(in the rows, 128 means zero)
Rotation paths and how fast each direction turns (deg/step)
Each turn is a multiple of 5 degrees from 10 to 175, or 0.
Each row of a path follows its step; steps can be skipped.
Rotation 1:
step 1: [126 124 125 129 127 127 132 127 128 119 126 132 127 135 123 125 128 122
 136 144 114 133 129 129 128 122 127 125 128 136 131 123 129 132 129 124
 127 130 131 125 134 135 138 127 130 119 120 126 120]
step 3: [127 121 125 125 124 131 133 123 128 121 136 123 131 125 119 122 123 127
 118 135 138 137 133 122 134 129 131 121 129 121 124 136 123 119 116 127
 130 124 126 129 128 126 128 127 132 134 128 133 133]
step 5: [126 132 123 125 129 125 128 136 138 142 134 129 128 126 125 125 134 135
 135 116 131 121 126 128 134 126 125 132 123 132 124 123 124 119 121 134
 127 126 130 131 126 122 136 119 121 127 125 129 124]
step 7: [138 129 125 134 132 128 131 132 122 121 132 131 124 122 122 130 132 129
 123 134 124 121 127 126 131 124 128 133 130 130 135 128 127 125 137 131
 129 133 134 128 133 132 117 129 129 117 128 113 116]
step 15: [125 130 120 119 132 138 127 128 127 130 127 134 133 120 130 130 121 133
 123 129 138 131 129 117 129 128 133 135 129 127 120 121 132 122 123 137
 132 139 127 133 129 125 123 121 133 133 132 123 127]
step 24: [122 131 126 130 131 124 131 136 123 127 120 139 126 124 130 126 125 120
 123 120 128 131 129 129 123 114 124 127 125 131 128 123 124 124 112 132
 133 131 126 128 128 126 127 127 129 127 132 119 117]
step 25: [133 130 124 128 130 125 132 128 126 119 138 137 123 114 126 132 133 130
 127 134 138 118 137 130 130 118 134 131 127 129 130 128 128 128 123 129
 131 121 126 136 130 123 126 132 135 129 128 129 138]
step 31: [124 129 124 122 131 137 126 130 133 124 138 131 127 127 134 120 132 124
 121 140 132 127 132 125 118 128 125 125 131 130 122 135 135 120 124 134
 130 128 116 129 123 126 131 121 134 128 119 127 134]
step 35: [132 128 127 125 123 124 131 126 126 123 132 131 121 118 125 131 127 127
 130 133 131 135 126 121 135 128 128 134 116 131 127 128 121 132 136 125
 132 117 129 127 139 130 134 127 129 125 132 121 114]
Speeds:
[125 129 126 128 126 128 129 128 129 129 129 128 128 126 128 127 128 128
 126 128 124 128 130 125 129 133 129 129 132 125 129 127 127 128 129 129
 128 129 128 128 128 130 127 128 129 129 127 125 128]  95
[128 125 131 126 128 126 129 128 129 124 126 124 129 126 126 126 127 129
 127 125 129 128 128 129 128 129 131 129 129 128 128 129 130 127 130 127
 130 127 128 127 130 126 129 127 127 127 130 127 130]  110
[130 128 130 126 128 128 130 128 127 127 125 127 129 128 128 129 131 131
 127 129 128 129 126 128 128 130 129 128 129 129 124 125 129 126 126 129
 128 128 127 127 128 132 130 129 129 128 124 129 128]  25
[128 129 131 127 129 129 127 131 131 130 128 128 125 126 128 126 132 130
 128 128 127 125 128 127 128 125 130 127 131 127 130 129 127 128 128 127
 128 126 128 127 126 129 129 127 129 127 129 130 130]  125
[129 128 130 129 125 129 128 130 128 127 130 127 128 132 129 129 127 129
 127 128 126 128 128 129 130 126 127 129 130 130 127 128 126 128 130 130
 128 125 132 129 132 130 128 128 128 126 128 127 128]  115
[129 127 125 128 129 129 129 131 129 129 126 127 126 128 129 127 127 127
 124 129 131 128 128 128 126 129 128 128 128 128 126 129 127 132 129 127
 131 131 131 129 128 129 130 128 126 129 126 128 127]  85
Rotation 2:
step 3: [121 131 120 130 127 131 127 120 133 129 119 132 119 126 128 130 130 125
 120 132 123 136 138 129 123 128 124 133 126 128 137 133 119 127 128 123
 116 120 128 135 129 133 134 124 125 129 126 118 128]
step 4: [126 136 128 129 128 132 121 128 125 133 129 124 129 134 135 119 122 128
 135 114 120 131 118 126 131 124 132 116 124 128 125 123 127 135 124 123
 121 121 133 134 131 125 126 127 136 130 128 130 119]
step 7: [124 135 124 130 129 128 128 120 125 131 126 132 127 133 124 120 126 131
 141 122 117 128 123 123 125 130 130 124 132 131 131 136 123 135 129 134
 123 124 130 135 134 119 127 127 129 136 123 139 118]
step 9: [126 130 132 128 135 132 127 114 124 130 127 131 125 128 132 127 128 125
 117 133 128 131 124 132 128 124 127 122 123 119 130 135 118 135 133 122
 126 112 131 134 118 132 126 126 128 126 122 126 125]
step 14: [123 131 121 135 132 126 119 125 133 127 122 138 128 133 122 125 131 133
 132 128 129 121 126 128 126 119 136 127 119 128 128 132 131 135 127 127
 126 115 128 124 134 118 122 120 130 117 127 126 129]
step 19: [132 127 131 134 121 133 130 118 135 128 130 122 124 136 125 122 125 128
 140 126 123 129 126 130 126 131 123 120 130 125 134 125 132 136 120 126
 126 114 126 130 125 131 134 116 134 129 121 127 131]
step 21: [124 130 128 132 136 135 125 125 136 124 121 132 130 129 134 132 129 128
 127 130 127 119 139 132 139 127 123 124 125 125 133 124 118 131 132 124
 123 115 128 119 133 136 128 125 121 131 134 126 130]
step 24: [124 128 127 130 132 131 121 116 131 122 122 129 137 125 134 127 127 122
 127 133 134 126 133 128 128 130 131 130 120 121 135 124 119 140 122 127
 130 121 129 117 127 131 129 126 122 135 120 130 135]
step 26: [133 125 112 132 129 138 125 140 132 128 131 129 127 132 133 131 124 130
 133 125 128 127 120 124 134 134 130 124 123 129 131 123 122 132 126 122
 122 120 123 125 134 126 131 125 140 122 122 132 130]
Speeds:
[128 129 124 127 129 126 127 129 129 125 130 129 126 128 130 129 127 127
 126 129 130 128 129 127 131 127 129 127 124 129 127 132 130 127 130 129
 129 127 125 128 128 128 129 128 128 129 127 127 130]  120
[128 129 129 127 131 129 128 127 128 126 127 130 132 126 127 129 127 128
 126 129 129 128 130 130 130 126 129 128 129 127 130 128 128 129 126 128
 131 129 127 129 128 130 128 128 127 125 130 128 128]  115
[127 125 130 127 129 128 129 125 128 130 131 125 129 129 127 130 127 130
 126 129 131 127 126 125 128 128 129 127 126 128 132 128 128 128 129 129
 128 128 127 128 127 130 129 130 130 127 128 128 128]  100
[128 131 128 128 130 128 127 131 128 130 129 127 127 130 128 130 128 129
 129 128 131 132 130 127 124 128 128 128 129 128 128 126 130 130 127 128
 131 126 129 128 129 129 130 128 127 130 127 131 129]  55
[127 130 125 128 128 128 126 127 129 128 130 127 126 128 126 127 126 129
 130 127 129 132 126 129 131 130 129 128 132 128 129 129 129 129 127 128
 126 131 126 130 129 129 125 128 131 127 127 128 128]  115
